[-4.61  0.30  5.85 -3.81] out -4.61, -3.81

[ 4.72 -7.50 -0.31 -1.37  5.92] out 4.72, 5.92

[[-1.25 -0.43 -5.30 -1.50  0.78]
 [ 2.43 -7.22  2.99 -2.02  3.05]] out -1.25, 3.05

[ 7.02 -2.21 -1.90 -5.63 -7.16] out 7.02, -7.16

[[-1.36 -4.84  5.49  0.59 -2.51]
 [-1.49  1.54  5.98 -0.17  3.10]] out -1.36, 3.10

[-6.92  6.78  7.48 -2.51] out -6.92, -2.51

[[-2.08 -2.80 -0.96  5.61  0.86 -4.15  3.24]
 [-7.13 -0.65 -4.50  7.56 -0.33 -4.01  2.61]] out -2.08, 2.61

[[ 2.62 -3.01 -1.75 -1.99  4.57]
 [-6.33 -2.16 -2.49 -1.45  2.76]
 [-3.95  3.02  7.33  3.24  1.24]] out 2.62, 1.24

[[-2.33  3.20  1.67 -0.03 -5.58 -6.82]
 [-2.18  0.88 -3.90  0.29 -7.65 -5.57]] out -2.33, -5.57

[[-3.23 -2.67 -0.10  2.82  0.10]
 [-1.15  2.02  1.26 -6.30  3.10]] out -3.23, 3.10
---
Q: -6.04; 3.71; -0.86; -0.46
A: -0.86

Q:
-1.94; -2.80; 1.24; 2.00; 1.27
-5.53; 4.14; -1.48; -7.01; -3.43
-2.87; -3.02; -1.25; -0.68; -1.65
A: 2.00

Q: -1.65; 0.75; -3.15; 1.12; -6.01; 0.29; 0.79
A: 0.29

Q:
-5.00; -6.73; -4.04; -0.92; 4.14
5.67; -2.48; 6.96; -0.08; -2.46
A: -0.92

Q:
-0.64; 0.18; 0.10; 0.13; 2.89
-0.76; -4.45; 1.37; -3.55; -5.32
1.41; 7.17; -0.71; 1.94; 3.48
A: 0.13

Q:
-4.19; 3.52; 6.46; 0.73
2.65; 4.96; -1.34; 1.95
A: 6.46
---
[[-6.10, 1.11, -6.93, -6.93, 4.51, 0.38, 1.69], [4.26, -2.12, -1.66, -1.66, 0.18, -1.50, 0.68], [1.09, -0.20, -2.42, -2.42, 0.11, -0.91, 1.22]] | 1.22
[[7.45, 5.57, 0.96, -1.82, -2.00], [6.04, 5.78, 0.96, -1.82, -2.00], [6.90, 5.78, 0.96, -1.82, -2.00]] | -2.00
[[0.23, -0.58, -0.06, -3.58, 1.34, 1.51, 0.42], [-0.79, -0.44, -0.52, 0.60, 0.08, 0.04, 0.36], [-0.29, -0.19, -2.87, -5.50, 2.90, 0.41, 2.71]] | 2.71
[[2.47, 0.22, -4.22, 1.75, -4.36, -0.57, -3.55], [-3.69, 1.11, 1.48, -1.17, -2.31, 0.57, 2.28], [2.72, -0.07, -5.59, -1.67, 0.86, -0.68, 0.02]] | 0.02
[[2.53, 0.63, 1.11, -1.25, 0.13, 2.49, -0.64], [-5.03, 0.28, -1.88, 2.33, -0.59, -5.65, 0.65], [-0.30, 5.35, 1.67, -0.50, -5.62, -2.59, -2.52]] | -2.52
[[-3.33, -3.84, 0.58, 2.34, 6.30, -0.15], [-3.33, -3.84, 0.58, 2.34, -3.80, -5.38], [-3.33, -3.84, 0.58, 2.34, 6.38, 0.00]] | 0.00
---
array([[-0.095,  0.080,  0.127, -0.139, -0.083],
       [-0.014,  0.067,  0.135, -0.081,  0.027],
       [-0.078,  0.035,  0.032, -0.042, -0.084]]) Out: 0.135, 0.135

array([-0.10,  0.18,  0.01,  0.10,  0.06]) Out: 0.01, 0.18

array([ 0.142,  0.016, -0.113,  0.034, -0.048,  0.039,  0.024]) Out: 0.034, 0.142

array([-0.947,  0.361, -1.572,  0.145,  1.738]) Out: -1.572, 1.738

array([ 196.69,  -17.39,  -93.26, -116.62,   72.88,   63.51,  -22.56]) Out: -116.62, 196.69

array([-150.026,  120.121,  127.665,  145.128,  126.808]) Out: 127.665, 145.128
